Each path below is one point turned by a fixed rotation once a step. After each direction that follows a path, write how fast that rotation turns it, in degrees a step (0 if it stays still).
Each turn is a multiple of 5 degrees from 10 to 175, or 0.
Each row of a path follows its step; steps can be skipped.
Path 1:
step 0: [ -1 -17  14   5   0  15  12   5   1 -13  13   1 -12  -2  -7   6   9   0
   8   4  14   1 -14   3 -16  16  -4  13 -11  25   5   7]
step 1: [-10  -5 -27 -15   4   8   1   4  -4 -20   5  11   8  -4   3  -8 -24   4
  11   2  13   8   9  18 -10  -4   3   5  -7  -4   2  -6]
step 2: [ -4 -10 -11  19  -4  -5   6  -7  -9  29 -12  -2  -5 -10  -2  10  -5  16
  -1  -9  -1   9  -6  23  -5 -10  11   4  -1   4  16  -3]
step 3: [-12  -5 -15  -2 -11  -1   1  -7   9   1 -14  -4   8  -6  -4  10   5   7
  11   8   9 -13 -19 -28   5   1   4  -2 -18 -15  13  -7]
step 4: [ -5 -18  19 -16  14 -10  -1  11  11  -2  -1  -4  -6  -6   1   9  -2  -4
   0 -12  10  19 -17 -11 -19   2 -12   5   5   3  14   1]
step 5: [-11  -8  -2  -4 -14   2   1   7  13   3  10   3  26 -10  -8  -8 -16  -4
   4   0  11  12  20  -5 -13   1  15   2  -9  15  -5  13]
step 6: [ -2   9  -6   1  18  -3  -4  -2   1   1 -19  -5  18  -8  12   1   5  10
   7   9  -3  -1   3  18   1 -14  13   4   9  19  25   7]
step 7: [ 11  -5   1  -3   5  -3  -5   2 -14   7  -9   2   4   0 -17  -2   4  20
   9 -13  10 -25 -17 -12   0  -7  12  -6 -21   7  -2  10]
step 8: [  2   7   3  -3   4 -19   4   4   6 -16  10  -7   9   5  13   1  -4 -10
 -12  -7  27   2 -28   6  -6   6   0   1 -14  -5  11  -4]
step 9: [ 10  -4 -11  16   5 -15  -2  11  13   7  15  13 -11   2  -2   9 -13  -9
  16   2  14  14  15  -4 -13 -11   7   5  -8   1   2  16]
Directions:
[ 1  3 -1  1 -4  0  1 -4  5  4  7  0  1  0  3 -2 -7  0  4 -2 -3  7  4  5
  3 -9 -1 -6 -2  4  2 -2]	95
[-3  3  3 -2  6 -1  9 -3 -2  2  1 -7  0 -3  3  6  5 -3 -7  3  0  3 -4  6
 -3 -2 -1 -1  2  4  0 -3]	175
[ 0  7 -4 -1 -3  2  7 -6  1 -9 -2  3 10  5 -4  0 -1  1 -1  0  1  5 -3 -4
  2  1  1  1  2 -2  0 -2]	155
[ 5  2  3 -2  6  3  3 -2  2 -5  0 -1 -6 -3  1  1  3  6 11  4 -1 -2  2 -6
 -3 -2  1 -1  1  1  1 -5]	115
[ 3  1 -3  2 -8 -1 -6  9 -1 -5 -2  0  1  0 -2  3  5  1 -2  2 -4  2 -2  1
 -8 -7 -1 -1 -2  3  0 -6]	0
Path 2:
step 0: [ -2  -8  -2  -7  12  -3   1 -18   4   2  -1 -11  -1   0  18  -3 -11  21
  -9  10  19   1   2 -11   6  -8   1   4 -13   4 -17 -18]
step 1: [  4  -2   5   5  21   1  21  -5   4  -4  16   3 -12  10  10   4   1  14
  25  -6  12   0  -6 -13  -1 -11   4  -7  -7   9   6   1]
step 2: [ 20   6 -14  -7   8  12  13  -8  -1   3 -13  -5  23   5  15  17  -4   8
  13  -5   0  -7  -5  -6  16  -9   7  -2  -6   5  -9   1]
step 3: [  2   7   5  -7   0   0   4 -21   8   5   6  -1  -4   7  15  10   7  30
  -5   2 -14  -6   9  -9   2  -5   0 -20  -3  10  -7 -17]
step 4: [ -6  -8 -17   4   9  -6   2 -19   0 -17   6   2  10   6   1  -1   2  22
  17  -1  18 -10  13 -10   9   0   2  -9 -12  -1   7   3]
step 5: [  0  -4 -12   1  13   7  17  -7  -2   2   2  -7  14  20   4   0  -7  11
  21  -9 -13  -7  -3   9 -10   6  -4  -2 -11  17 -16  -7]
step 6: [  7   9  -7  -8  16  -3   8 -21   5  10   3  -8  20  -3   3  -3   8  25
  -8  -5  13   3  -5 -11  -5   4   0   1   7   1 -11 -17]
step 7: [ -6  -9   3  -2   5   5   4 -10  10   1   7   6  13   7   5   4   7  18
  22   0   7  -5  -3 -16 -15 -14 -11 -11   0  13  21  -7]
step 8: [  1  -8 -19  -2   2  20  15 -14   2  -4 -14   0  19  13   5   2 -23  12
   3  10   7  -7  -9   0   1   2   9 -10   2   4   1  -8]
step 9: [ -4  -7   4  -6  13  -1  12 -15  15 -11  13  -9   2  12   7  17  -3  20
 -14   1  -7  10  -5 -11 -12   6   4  -6   1  16 -11  -4]
Directions:
[-4 -1  3 -5  3 -4  2 -2  2  4  0  0  8 -4 -5  3  2 -2 -4  0 -8  3 -2  0
  5 -4  4 -1  3  1 -8  1]	110
[-8 -6 -4  1  5 -3  2  0 -2 -8  2 -3 -6  2 -2 -2 -4  0 -2  1  2  2  1  3
 -1  4  2  4 -4  4 -8  1]	80
[ 3 -5  6  7  4 -4  0  0  0  5 -4  2  6 -2  0 -9  2  0  1 -1  6  3  3  6
 -6 -3  0 -1 -1  3 -3 -2]	55
[ -2  -2   7   1  -2   3   2  -1   2   3   3   5  -9   1  -2   2   2   2
   6  -3 -10   1  -1   1  -8   1   1   0  -2   6   0  -1]	175
Path 3:
step 0: [ -2   4  -9 -10  -3  11  -7   9 -10  13  -2   8  19   9  -4  12   1   6
 -10 -20   4  24  -5   7  14   2  -6  11  12  14   7   7]
step 1: [  8 -15   2  -4   4   3 -13  -9  -1  16  -6  -8   5   8  -3  17  -8  12
 -10 -11  13   6   9   9 -14  -1  -8   2  21  -1   5 -25]
step 2: [ 24   4   0  16 -15   1   3 -18   1   3 -17  11  11   2   6  26   2   4
  -2   9   2  -7   2  -6  -3   9   6  -5  18   2  -3  -6]
step 3: [ 11  -1   0  12  -9   2  18   1 -15  11  -4  30   0  -6   5  10  -5   0
  -5 -14  -1  20 -10  11  11  -1  15   0   5  -8   4  -1]
step 4: [ -9   6   1 -12 -13  -8 -14  14  -8  15   1   3  -1   2   2  15  -2   0
 -15 -24  -7   8   6  16  -1  15   6   7  20 -10   1  -4]
step 5: [ -1  -3  -6  -4   1  14  -3  -2  -1   9  -7 -12  -3   0   6  28   7 -10
 -15  -4   3 -13   0   1   3   0   5  -6  25  13  13 -19]
step 6: [ 17  -1  -1  -2   2   2   6 -28 -10   6 -20  11   3   0   2  23  -2 -14
  -5  -9 -14  11   3  -6  -3 -13   0   3   6   9   7   5]
step 7: [ 16   4   9  -2 -11  -7  -9   0 -21  10   0  14  -3  -4 -13  17 -12   6
 -11  -2  10  17   6   8   8   0  16  20  -1  10  -1  -1]
step 8: [ -6  -3  -1  -4 -17   6  -7  11  -6   3  -4  -3  10   2  16  25   8  11
  -9  -8  15  20   5   9  11   7  -9   1  13   6 -12 -12]
step 9: [  4  -9  -3  -4 -11   5  -4 -15  -2  15 -11   4  -3   7   8  16  -3  14
   7 -15   4  -2 -17  -1  -6 -11  -4 -12  30   3   9  -8]
Directions:
[ 5  5  3  2  3  0 -3 -3  1  6 -2  5  0  3  3 -1 -6 -6  1 -2  3 -2 -3  0
  7 -4  2 -3 -5 -1 -1  9]	100
[-6  2 -3  0 -4 -4 -2  5  0 -5  5  3 -8 -1  6  4  3  1  6 -3  5  5 -5  2
  3  1  1 -1  3 -2 -1  5]	80
[ 3  1 -7 -5  0  2 -4  6 -3  2  1  3 -4  3 -5 -8  0 -2 -4 -1  1  5  4  7
  5  5 -3  4 -2 -1 -3 -2]	100
